In the data rows, the value 500 means zero.
Some points, one per row:
Array([633, 404, 578, 476, 600, 455, 535, 609, 583, 533, 639, 381, 480])
Array([583, 490, 526, 506, 565, 425, 663, 614, 486, 441, 586, 517, 358])
Array([443, 490, 446, 408, 402, 553, 487, 479, 527, 463, 425, 496, 703])
Array([363, 566, 400, 491, 597, 650, 435, 370, 494, 591, 309, 312, 616])
Array([876, 557, 602, 628, 551, 209, 435, 894, 607, 593, 731, 604, 316])
Array([251, 554, 363, 412, 438, 781, 410, 253, 484, 511, 350, 394, 645])
Array([202, 579, 343, 387, 369, 840, 448, 132, 424, 440, 210, 484, 778])
Array([821, 462, 735, 613, 616, 198, 622, 854, 587, 525, 759, 535, 209])
Array([872, 552, 628, 673, 462, 192, 403, 824, 640, 539, 708, 708, 314])
Array([385, 538, 449, 416, 374, 550, 448, 286, 528, 486, 325, 325, 561])
Array([125, 454, 476, 387, 478, 825, 504, 172, 534, 511, 264, 199, 771])
Array([699, 473, 504, 443, 548, 422, 481, 726, 499, 490, 606, 576, 487])
Array([724, 526, 757, 634, 557, 232, 714, 735, 506, 496, 703, 493, 148])
Array([424, 468, 376, 418, 445, 733, 631, 413, 222, 418, 328, 599, 700])
Array([217, 453, 419, 388, 398, 932, 537, 141, 178, 355, 281, 467, 650])
Array([420, 448, 478, 404, 534, 627, 443, 206, 452, 512, 310, 341, 707])
Array([499, 498, 690, 441, 529, 397, 501, 609, 649, 546, 485, 516, 553])
Array([833, 448, 719, 586, 704, 202, 651, 764, 613, 492, 722, 480, 138])
Array([238, 586, 464, 444, 339, 844, 547, 444, 401, 471, 455, 563, 709])
Here are 19 more points, each followed by its number:
Array([736, 553, 635, 637, 457, 280, 405, 726, 584, 528, 600, 686, 442]) 0
Array([980, 523, 660, 564, 581,  81, 447, 818, 693, 602, 717, 535, 150]) 1
Array([331, 556, 500, 483, 505, 546, 388, 351, 466, 467, 473, 474, 514]) 2
Array([177, 592, 329, 388, 378, 792, 458, 177, 434, 490, 253, 345, 725]) 3
Array([641, 485, 538, 672, 544, 253, 540, 712, 468, 526, 567, 733, 447]) 4
Array([286, 565, 455, 595, 407, 558, 482, 321, 485, 449, 380, 431, 634]) 5
Array([413, 465, 468, 506, 462, 571, 571, 487, 319, 470, 379, 661, 657]) 6
Array([853, 453, 655, 761, 584, 137, 322, 951, 628, 569, 940, 603, 262]) 7
Array([790, 491, 664, 618, 560, 259, 486, 792, 654, 595, 694, 596, 353]) 8
Array([663, 404, 500, 556, 509, 273, 458, 640, 469, 462, 618, 547, 314]) 9
Array([303, 569, 459, 346, 406, 554, 494, 340, 584, 498, 478, 503, 537]) 10
Array([642, 587, 445, 529, 591, 520, 446, 566, 486, 540, 544, 480, 346]) 11
Array([234, 526, 299, 376, 469, 581, 445,  72, 403, 444, 215, 328, 719]) 12
Array([987, 463, 595, 625, 549, 148, 406, 797, 626, 578, 770, 564, 158]) 13
Array([247, 356, 492, 530, 519, 682, 555, 376, 264, 427, 393, 477, 654]) 14
Array([612, 533, 627, 512, 562, 196, 475, 687, 732, 572, 615, 468, 429]) 15
Array([677, 315, 662, 650, 621, 306, 538, 700, 504, 490, 679, 548, 362]) 16
Array([276, 499, 334, 373, 316, 516, 614, 415, 579, 422, 375, 485, 449]) 17
Array([107, 480, 535, 467, 494, 751, 473, 164, 481, 504, 267, 209, 750]) 18
Which of these numbered points is nearest to each point below, ignoring the direction in which the first points spread most? Its number follows each.
Array([ 30, 532, 417, 339, 349, 726, 531, 115, 458, 431, 269, 374, 705]) > 10
Array([729, 460, 614, 492, 606, 164, 482, 755, 700, 566, 710, 546, 210]) > 10
Array([ 61, 521, 442, 390, 259, 927, 560,  53, 304, 380, 244, 419, 752]) > 5
Array([186, 500, 375, 393, 460, 584, 404,  33, 452, 396, 214, 333, 726]) > 12
Array([ 50, 493, 415, 297, 403, 882, 513, 105, 371, 441, 230, 407, 709]) > 2
Array([604, 484, 523, 561, 494, 143, 509, 740, 835, 607, 611, 490, 417]) > 15
Array([293, 502, 313, 487, 623, 794, 410, 237, 454, 541, 365, 387, 599]) > 11
Array([476, 335, 439, 563, 507, 375, 506, 454, 400, 426, 504, 536, 356]) > 9
Array([746, 411, 620, 566, 562, 387, 547, 764, 442, 514, 571, 700, 502]) > 6
Array([326, 535, 425, 469, 441, 756, 494, 294, 470, 507, 365, 529, 682]) > 8
